One turn moves every row onto another: examples first, then more rows asked
j637: [-7 -7 3 -11 3 -9 -5 12 12 6 -6 -31 9 12 22 -4 11 4 19 12 -4 -19 6 19 1 -4 -1 -10 5 -16 6 14 7 24 10 4 -9 15 2 -4 -1 -6 -2 -2 7 2 0 6 -7 -7 8 2]
j38: [-16 -4 -1 3 1 -7 -4 1 14 -12 -2 -5 7 -7 18 14 28 4 3 15 -2 -5 12 -6 1 0 7 -17 -10 -2 14 42 14 8 4 -2 -26 20 -4 12 -1 -15 11 -17 14 -3 -14 17 -7 -12 -1 1]
j309: [-6 -6 1 -7 6 0 -12 -6 6 18 4 3 12 4 10 -1 13 6 5 26 11 -9 6 -1 -7 15 -3 10 -8 -22 2 4 -7 4 16 1 -5 13 -6 9 -6 8 2 -14 16 -5 19 -5 1 -2 1 9]
j51: [9 -19 13 2 10 -4 -1 11 3 3 13 27 10 -5 10 -13 9 -9 -11 -9 -6 -17 7 9 1 -9 4 7 9 -7 11 13 0 0 8 -2 -4 -3 -14 16 -3 -1 -5 -10 5 -12 16 8 -5 -8 0 -3]
j370: [3 -11 -9 7 22 0 5 11 10 -16 9 10 4 -10 -18 7 20 13 -4 3 -5 -17 9 -8 -6 2 9 13 -4 3 9 12 5 2 6 1 6 8 -4 -3 -25 -5 -19 -8 -7 11 -19 1 -8 -12 -3 3]
j791: [-10 -6 5 19 1 0 13 8 22 -1 12 -2 7 2 3 14 18 4 -8 1 -3 -18 17 -14 -11 -9 5 5 12 11 -5 7 -17 -1 13 20 7 11 6 11 -10 1 17 -33 9 23 -10 -8 -21 -15 -6 1]
j919: [1 -23 13 1 -13 -3 -7 23 -1 6 -5 3 -7 0 6 4 11 0 -16 1 -7 -18 10 0 9 -18 4 15 2 7 9 8 12 18 9 -8 -7 11 -7 0 19 -3 16 -3 27 4 0 7 -17 -23 -10 14]
j819: [-7 7 -5 -3 -3 3 -6 -13 5 -3 0 -6 0 14 2 -4 6 -19 1 6 -19 -17 29 -15 0 -16 11 -1 6 -11 11 16 -1 -1 4 17 0 7 10 9 2 -8 -7 -3 1 16 -15 11 -5 -28 -4 9]
j323: [-13 -5 -10 0 4 -4 7 -10 14 -11 2 11 17 4 -7 13 -9 15 17 0 -6 -16 8 -13 13 -7 -7 2 9 -5 11 -1 15 12 21 -7 -12 -6 7 9 -11 11 12 -10 -1 6 -15 4 10 -17 -1 8]
j499: [-15 -9 26 -1 -10 -5 -3 17 8 -1 7 -4 4 1 13 1 30 -1 4 -2 -3 -21 9 -8 0 -5 5 -2 -1 7 28 13 8 17 17 -15 -2 2 -3 30 5 -6 7 -9 15 -11 7 8 -12 -7 9 -7]
j91: [-12 -21 2 -6 -3 6 11 12 11 1 14 -9 -9 18 2 15 23 -7 6 5 14 -17 12 -4 -4 -6 9 0 2 17 -2 4 4 -9 5 -3 -13 20 -4 23 14 10 27 9 6 8 -15 3 13 -14 -6 11]
j529: [1 -30 0 -13 7 4 -3 -6 -4 -8 7 -5 -2 3 -8 -3 17 -14 -2 14 -7 -18 -4 2 5 11 9 -13 -16 -7 13 8 -10 3 13 18 4 23 3 15 -5 14 12 -6 1 6 -10 -3 0 -14 -13 18]
j388: [-12 -7 -1 7 -5 0 5 -12 14 2 3 -1 -2 1 -8 12 8 -7 3 24 -23 -11 6 15 -8 10 3 1 -15 -4 -1 26 3 -16 4 -19 -8 0 -6 4 0 -1 12 -9 1 -7 0 13 3 -9 15 -15]
j172: [-11 -9 8 1 -8 -2 0 11 7 -3 18 6 9 -9 4 11 -13 15 -7 16 -5 -10 1 -6 1 -4 -2 4 -14 4 14 -10 3 8 21 -19 5 -4 3 7 12 -7 13 2 4 6 4 12 -13 -15 -14 0]
j863: [-17 -21 -6 -7 1 -8 -12 14 2 -3 15 16 4 11 2 8 -15 10 10 -7 9 -18 -5 -2 1 -2 3 -6 1 -1 8 7 -3 -8 13 -3 -18 22 -3 -6 -7 -26 9 -23 -1 8 -5 10 3 -6 -2 5]
j204: [-3 -12 3 12 -2 -6 -2 10 6 0 17 4 13 4 -5 -11 11 -1 -4 5 -5 -15 5 -5 1 -2 -1 0 9 -4 4 23 2 -2 9 1 -11 26 3 14 5 -4 6 -8 -3 0 -58 10 -8 -15 0 -1]
j798: [6 -25 10 -6 -4 4 -3 3 -2 -6 7 12 -4 -15 10 -10 16 2 -2 1 -2 -16 3 -5 -2 -14 2 -9 -14 19 9 16 -15 7 5 -1 -3 4 17 12 1 17 7 -3 -10 0 11 7 -12 -8 -12 -12]
j301: [-8 -26 -16 9 -4 -12 -12 9 14 -1 -17 10 -9 -15 19 14 -2 -3 9 9 -6 -15 11 1 10 -10 -4 12 11 10 -3 -1 -1 2 9 11 -6 32 -1 9 8 -4 15 -24 16 13 -7 4 -8 -8 4 4]
j57: [-18 16 -8 16 -24 16 -2 9 8 0 -2 -8 1 7 -5 6 2 -5 14 12 -9 -7 9 -1 -3 14 0 -5 -1 -5 4 16 -11 -2 13 2 -14 8 6 16 -17 -9 8 0 5 -18 -5 17 1 -10 -3 4]
j661: [-3 0 2 15 45 0 -2 9 8 2 3 -13 20 0 2 7 9 -5 -4 -5 -6 -8 2 17 0 -5 2 -2 -1 -14 3 11 2 -6 0 0 -5 13 -4 13 -3 -3 8 -16 10 14 12 1 -8 -10 5 -1]
j223: [-18 -14 1 2 3 -4 -16 22 13 -2 -22 -1 6 -6 -6 8 10 2 -4 16 8 -25 12 4 9 -20 0 -9 -17 6 5 16 -5 13 15 1 -11 17 10 -18 -11 -12 0 -14 6 8 -2 13 0 -11 -6 9]
j124: [0 -26 -7 -5 -2 11 0 6 25 -7 9 -1 22 8 2 9 12 4 15 -12 23 -14 -2 -14 9 6 6 4 4 9 10 15 -4 12 6 -3 -8 8 13 4 -4 -4 25 -10 2 12 -6 0 -7 9 17 4]
j19: [13 -21 -19 14 11 -5 23 0 18 -5 4 -13 -2 0 -14 15 10 5 -8 12 0 -13 18 5 -7 -5 20 10 -7 4 2 3 10 0 0 -1 0 7 -9 1 10 4 13 -3 -5 4 12 2 -6 -7 -9 3]
j220: [-4 -15 -1 -7 6 4 -8 10 9 7 -4 -11 -13 2 -9 -6 12 -7 12 -5 -6 -20 8 -6 -6 -2 2 -1 18 18 -19 5 1 3 -8 11 -6 32 21 11 -3 -6 -1 6 5 8 -13 13 -4 -11 -13 -1]
j209: [-3 1 1 11 3 1 -23 20 16 9 -3 -15 2 -15 -17 5 -8 6 7 1 1 -9 10 -1 -14 -4 10 9 0 10 20 14 5 -6 -5 11 0 11 7 20 -22 2 1 -26 10 4 -11 7 -11 -17 -10 -10]
j903: [2 -3 -2 21 -5 -15 -1 7 -6 9 -4 -18 20 -16 3 -2 8 -11 6 24 -1 -10 13 -13 -5 4 10 4 12 8 -1 0 -20 1 2 6 -3 11 1 15 -12 -3 25 -2 8 -4 -9 3 -10 -22 13 -5]
j556: [1 -16 -1 14 1 -7 -8 -4 15 1 8 -3 6 13 1 9 6 -2 3 4 -19 2 18 -17 -11 14 0 -10 12 -1 25 13 -4 -3 -5 -2 -22 -2 -11 -5 0 19 6 -12 11 -1 -21 -3 -6 -21 -13 4]
j148: [-3 -12 -2 -6 9 -7 -1 11 12 5 -4 -6 -33 -3 8 -3 9 -5 13 18 -4 -24 8 3 0 -3 -4 1 10 6 -16 36 -1 -1 7 4 -11 3 14 25 -2 -5 23 -6 4 -3 1 4 -6 -16 9 -1]
j532: [-22 -7 10 23 -5 3 4 12 5 6 26 1 -2 4 8 9 15 -10 10 1 -2 -18 0 -1 -6 11 5 5 0 0 6 23 -1 -12 2 -1 -14 7 -14 3 -13 -2 5 -18 27 14 -24 -2 0 -1 14 -13]
j387: [-7 -26 -11 -4 24 3 2 2 22 -6 4 -3 -9 -12 -7 1 14 -1 3 17 -6 -26 6 -3 1 -29 -16 8 14 15 20 15 15 -5 14 5 -6 -3 -2 4 -3 -10 -6 -7 -2 -6 -7 4 -4 -17 -4 6]
j489: [-6 -28 -5 18 3 -10 -5 9 5 8 12 -12 -11 7 7 15 23 -1 13 17 8 -20 9 -28 2 -2 10 -8 6 3 -7 17 1 12 2 17 -5 4 4 15 8 17 18 -8 14 4 -13 5 -16 -13 1 20]
j47: [-3 -15 -25 26 3 3 -1 1 7 1 0 -5 19 8 -4 13 3 -4 5 19 -14 -8 10 -8 -13 -26 -11 7 2 -6 3 -4 5 -1 -1 5 -3 2 -15 -6 -4 -2 0 -4 5 -4 3 3 -20 -20 -1 4]
j626: [-17 -4 5 15 -2 6 7 18 3 -1 14 2 0 3 -3 21 13 -6 6 8 5 -16 6 19 6 -1 -3 21 3 20 22 10 5 -13 17 -2 -18 2 -11 13 -18 -9 13 -17 0 -13 -13 3 7 -11 3 11]
j280: [-1 -9 4 3 -17 -2 4 -10 2 4 6 -13 6 -2 -13 4 9 -17 3 -4 13 -10 5 10 -12 -3 -13 7 -2 8 7 6 0 18 -1 8 -28 8 4 8 -24 -8 28 -9 13 12 -8 -7 2 1 -3 -6]
j728: [1 -8 5 1 -20 4 5 6 7 10 17 6 8 0 14 -6 -3 -1 -1 -13 -6 -13 7 18 0 4 -6 1 -4 12 6 22 -2 13 -5 -7 -6 -10 11 3 7 -7 27 5 1 10 2 20 -8 -5 -9 -1]
j884: [1 -22 -3 3 -2 15 -4 -11 -2 -13 4 5 13 14 4 -4 19 -6 -4 12 7 -23 5 -6 6 0 5 13 -8 -1 3 6 6 13 -3 5 -24 17 0 -15 2 15 14 -21 3 1 6 -15 -12 -5 0 -6]

j863 -> j223
j529 -> j280
And these:
j798 -> j728
j91 -> j626
j47 -> j489
j204 -> j209

